(in the rows, 128 means zero)
One turn moves each row of this set onto another row. After a few examples, where does it send each row asked below?
q603: [127 129  99 128 145 132 146 147  93 114 128 134 120 124 164  96 141 151
 132 107 111 159 144 124 125 128 125 152 160 154 164  76 113 121 116  82
 137 138 114 121 131 102 153 144 130 138 143 105 134 138 139 132 153 139
 135]
q816: [125 128 108 131 135 144 134 143  91 108 121 131 111 127 160  79 156 144
 131 109 112 163 146 132 133 129 121 147 153 149 159  81 126 117 111  91
 137 133 118 110 129 108 152 137 129 132 134  95 141 146 136 143 167 137
 136]
q503: [129 127 115 133 143 140 148 147  81 109 126 138 113 133 160  99 148 147
 123 103 103 149 158 129 134 116 119 151 156 157 162  93 126 127 106  87
 129 129 111 120 141  97 140 155 121 129 141 113 146 146 138 134 158 146
 142]
q254: [134 127 143 137 141 123 135 133 146 125 127 114 165 160 105  96 105 110
 136 124 164 137 112 149 136 135 148 130  92 122 123 136 152 116 132 116
 129 129 160 148 132 137 133 146 141  97 102  99 147 144 120 136 135 117
 136]
q616: [128 139 126 162 120 128 137 106 112 140 114  73 171 165 144 107 100 131
 114 115 113 135 121 155 146 133 132 127 106 110 123 146 120 107 131 118
 130 135 136 117 125 134 100 133 138 102 105  95 122 143 120 146 118 131
 123]
q306: [126 131 105 127 149 140 149 145  92 110 125 139 122 123 165  88 150 144
 133 116 116 158 156 124 126 131 113 150 157 158 165  93 133 116 115  90
 130 130 112 112 128  96 154 146 124 127 148 109 142 147 127 139 157 139
 137]
q346: [119 131 117 135 132 143 114 131 146 125 112 129 163 162 124 136  92 128
 143  96 138 129 124 140 160 116 123 120 117 131 131 120 144 116 131 120
 159 126 114 129 125 140  76 154 170  98  96 114 131 140 140 130 116 121
 128]
q74: [121 144 130 156 122 129 136 107 111 132 115  72 179 161 137 103  99 134
 113 115 103 130 121 147 145 124 116 130 111 112 120 140 119 106 140 114
 133 140 138 117 132 134 111 132 135 108 106  95 124 146 123 146 109 138
 131]
q232: [131 134 119 145 142 139 120 138 142 119 115 127 165 155 120 132  94 126
 135 103 131 132 116 141 164 110 112 121 107 135 126 122 146 117 132 119
 154 134 125 126 125 140  84 156 171 108  92 109 139 143 129 126 117 117
 127]
q539: [156 154 114 123 122  92 148 139  97 107 135 112 120 100 122 118 110 133
  91 127 173 125 111 116 131 128 131 153 149 141 178 113 106 139 108 123
 140 111 120 122 118 110 133 153 151 149 147 118 130 135  97 122 158 120
 118]
q226: [119 139 137 127 156 140 122 155 109 119  96  88 147 163 143 132 128 152
  98 155 102 135 130 162 115 116 123 131 134 135 154 128 139 113 131 141
 150 122 153 129 143 119 120 148 148 117 134 127 100 154 149 145 122 145
 112]
q646: [123 141 129 158 122 123 129 112 116 132 124  77 175 167 141 112  99 143
 113 108 108 126 124 150 148 132 117 134 106 126 129 154 138 110 141 117
 121 141 144 113 136 141 113 123 146 109 106 100 131 146 124 143 111 123
 123]
q78: [110 143 137 141 118 116 145 140 140 103 110 113 130  80 145  90 117 130
  86 121 131 127 166 138 134 167 108 111 135 171 157 102 114 140 150 114
 131 102 126 113 132 132 157 175 130 150 145 135 114 141 111 132 136 139
 136]
q678: [107 139 145 141  98 121 137 142 136  88 113 111 127  87 139  89 113 118
  98 114 130 118 158 142 133 156 106 103 127 162 153  98 104 136 148 112
 134 102 133 109 129 140 157 172 126 154 137 124 116 138 120 131 144 149
 144]
q323: [152 153 113 122 116  96 134 135  92 100 127 104 120 100 106 120 122 118
  88 120 172 123 109 118 134 117 121 156 145 140 164 116 108 137 110 133
 145 103 122 116 124 105 123 144 146 145 144 115 138 155  99 129 172 114
 121]
q746: [115 134 142 145 105 124 158 127 130 106 116 118 133  93 147  92 105 120
  84 120 118 129 167 140 129 160 110 107 131 162 151  97 116 140 141 117
 133 101 117 119 126 133 161 189 124 157 139 136 111 139 124 139 141 145
 139]
q890: [159 150 121 119 134 111 148 142  91 109 131 105 119  97 111 122 115 128
  87 131 176 133 114 115 130 119 132 162 150 145 169 105 105 151 109 125
 134  99 119 122 125 113 131 150 146 134 136 129 132 155  97 133 160 116
 130]
q70: [134 124 147 141 135 126 139 128 141 119 129 118 179 161 103 100 103 117
 133 129 154 133 112 143 145 137 144 131  90 127 119 135 147 124 143 113
 133 140 152 147 137 141 135 151 144 104  99  91 148 152 123 129 131 123
 137]
q602: [157 147 113 115 123  86 149 124  90 106 122 118 120  99  95 125 126 127
  91 128 165 130 120 101 135 127 132 157 145 142 154 124 114 141 111 117
 137  97 115 124 120 108 126 148 144 150 139 134 131 152  95 131 149 122
 123]
q775: [125 139 129 162 126 132 122 111 118 142 114  75 175 162 137 110 103 125
 110 109 111 138 119 163 146 129 118 125 105 115 111 155 123 108 141 112
 122 131 142 116 125 135 113 133 147 106 102  95 125 147 124 143 122 133
 120]
q679: [119 133 107 137 141 147 122 136 138 117 109 124 157 155 121 130  92 144
 144 103 135 125 121 132 160 119 117 126 113 135 134 116 146 115 127 122
 158 136 120 130 126 150  86 152 179  98  92 111 139 146 131 128 117 124
 123]
q521: [137 129 101 129 144 138 148 139  84 115 132 143 118 127 156  81 134 137
 124 120 109 154 156 119 135 126 116 153 158 145 165  84 129 119 109  86
 131 128 103 119 125 101 148 153 125 129 131 111 135 149 142 145 165 140
 151]
q82: [125 123 105 127 154 147 147 152  82 111 123 129 119 124 161  94 130 143
 132 112 118 156 153 123 123 122 119 154 154 161 163  81 118 123 121  89
 133 123 108 111 141 106 148 145 125 127 131 114 137 153 140 142 162 140
 147]
q288: [128 126 152 135 128 128 144 119 142 130 124 122 174 164 105 104 110 116
 140 128 163 134 116 145 138 142 158 128  93 120 122 132 138 120 138 115
 135 136 146 154 130 142 136 143 137  98 103  94 145 146 127 135 130 123
 140]
q67: [123 135 113 140 144 147 113 137 149 120 112 132 158 159 124 128  94 136
 145 101 137 138 122 149 159 111 114 116 114 135 131 123 147 109 137 121
 151 118 114 137 130 141  88 146 168 103  91 108 134 144 133 130 114 119
 115]
q506: [127 141 130 164 127 134 137 118 111 128 117  76 173 165 136 110  98 130
 121 114 108 135 123 158 153 125 115 130  94 115 111 144 131 107 134 118
 127 144 140 114 132 132 112 136 143 111  97  92 128 142 119 144 123 127
 120]
q561: [114 131 148 144 119 113 148 137 123  95 104 106 135  92 154  88 110 120
  93 113 134 123 166 144 120 151 107 120 136 161 159 105 105 147 141 110
 131  97 126 106 131 139 156 182 119 151 135 144 114 150 121 137 139 148
 148]
q196: [113 131 140 144 109  99 144 141 133 103 110 113 133  94 152  91 108 129
  95 116 131 118 158 139 125 161 112 116 132 164 159 101 106 136 142 105
 136 108 133 109 127 131 157 175 124 171 141 135 109 127 126 132 134 145
 141]
q601: [128 129 154 136 133 127 144 124 141 133 117 117 178 159  99 101 107 115
 128 125 162 134 110 141 133 138 153 136  91 129 124 132 151 117 134 120
 147 136 153 143 136 143 139 150 143 104 102  98 152 135 116 138 133 125
 140]
q398: [136 147 148 106 149 131 133 167 111 109 111 132 149 152 106 132 110 132
 121 140 145 120 128 159 125 112 112 143 124 131 170 118 149  91 122 116
 143 108 142 133 144 138 111 133 153 116 140 148 115 143 152 138 120 155
 114]
q411: [132 134 153 133 136 125 134 125 144 129 137 120 172 167 108 101 104 127
 130 126 151 127 107 137 137 140 152 130  95 132 130 146 148 120 145 113
 132 144 161 144 144 140 142 148 149 101 107  96 148 143 120 136 123 116
 135]
q980: [125 138 124 139 138 142 114 131 145 127 119 131 154 164 122 138  87 138
 142  92 130 122 120 138 155 119 118 124 112 144 133 132 149 110 130 116
 157 133 128 127 135 140  99 147 178 109  99 116 139 143 126 130 109 115
 119]
q596: [110 137 138 136 115 113 151 131 127 104 103 112 118  97 138  86 111 123
  95 115 112 126 165 118 127 162 113 104 131 155 149 114 101 133 149 111
 134 109 122 120 127 135 160 183 124 154 135 144 103 143 111 132 140 149
 138]
q975: [158 157 119 120 127 104 138 144  87 106 134 123 115 109 110 126 113 130
  83 119 167 114 118 116 140 124 138 160 144 142 167 117 103 144 115 121
 129 100 112 124 127 111 122 155 145 138 144 126 137 159  96 119 165 123
 136]
q765: [139 152 146 117 153 121 122 166 115 123 107 122 151 151 125 108 114 125
  99 163 120 125 130 153 113 152 149 148 101 136 130 121 136 110 129 122
 145  96 170 127 147 140 137 134 154 121 132 129  98 162 128 151 124 147
 134]
q702: [128 129 100 119 147 136 150 136  85 114 120 139 109 130 144  95 145 146
 131 111 107 173 153 109 134 128 127 141 154 154 169  96 126 116 115  86
 129 134 106 112 125 107 140 153 124 129 127 115 137 133 142 139 160 145
 138]
q502: [115 134 141 146 111 115 149 144 129 103 114 114 123  93 144  97 119 133
  81 119 121 121 165 141 131 162 126 108 124 164 154 104 108 154 142 121
 121 106 131 113 132 138 156 180 120 154 137 137 118 145 116 127 137 144
 148]
q40: [154 154 113 124 126 102 138 145  95 111 133 111 120  97 116 118 121 129
  85 134 172 119 115 109 146 130 120 160 150 148 168 123 105 132 117 115
 138  99 117 117 120  96 133 146 144 141 151 125 134 153  91 132 164 124
 124]
q47: [158 145 106 124 120  98 148 132  90 112 135 111 121  91 104 125 110 122
  80 134 166 125 121 113 142 133 131 156 147 143 162 112 110 144 111 127
 138 102 111 128 116 111 129 157 147 142 140 127 131 161 106 131 169 114
 126]

q398 turns into q765
q678 turns into q816
q232 turns into q70
Now these:
q502 turns into q503
q288 turns into q616
q411 turns into q646
q74 turns into q679
q254 turns into q775
q702 turns into q602
q890 turns into q561
q78 turns into q306
q603 turns into q539
q746 turns into q521

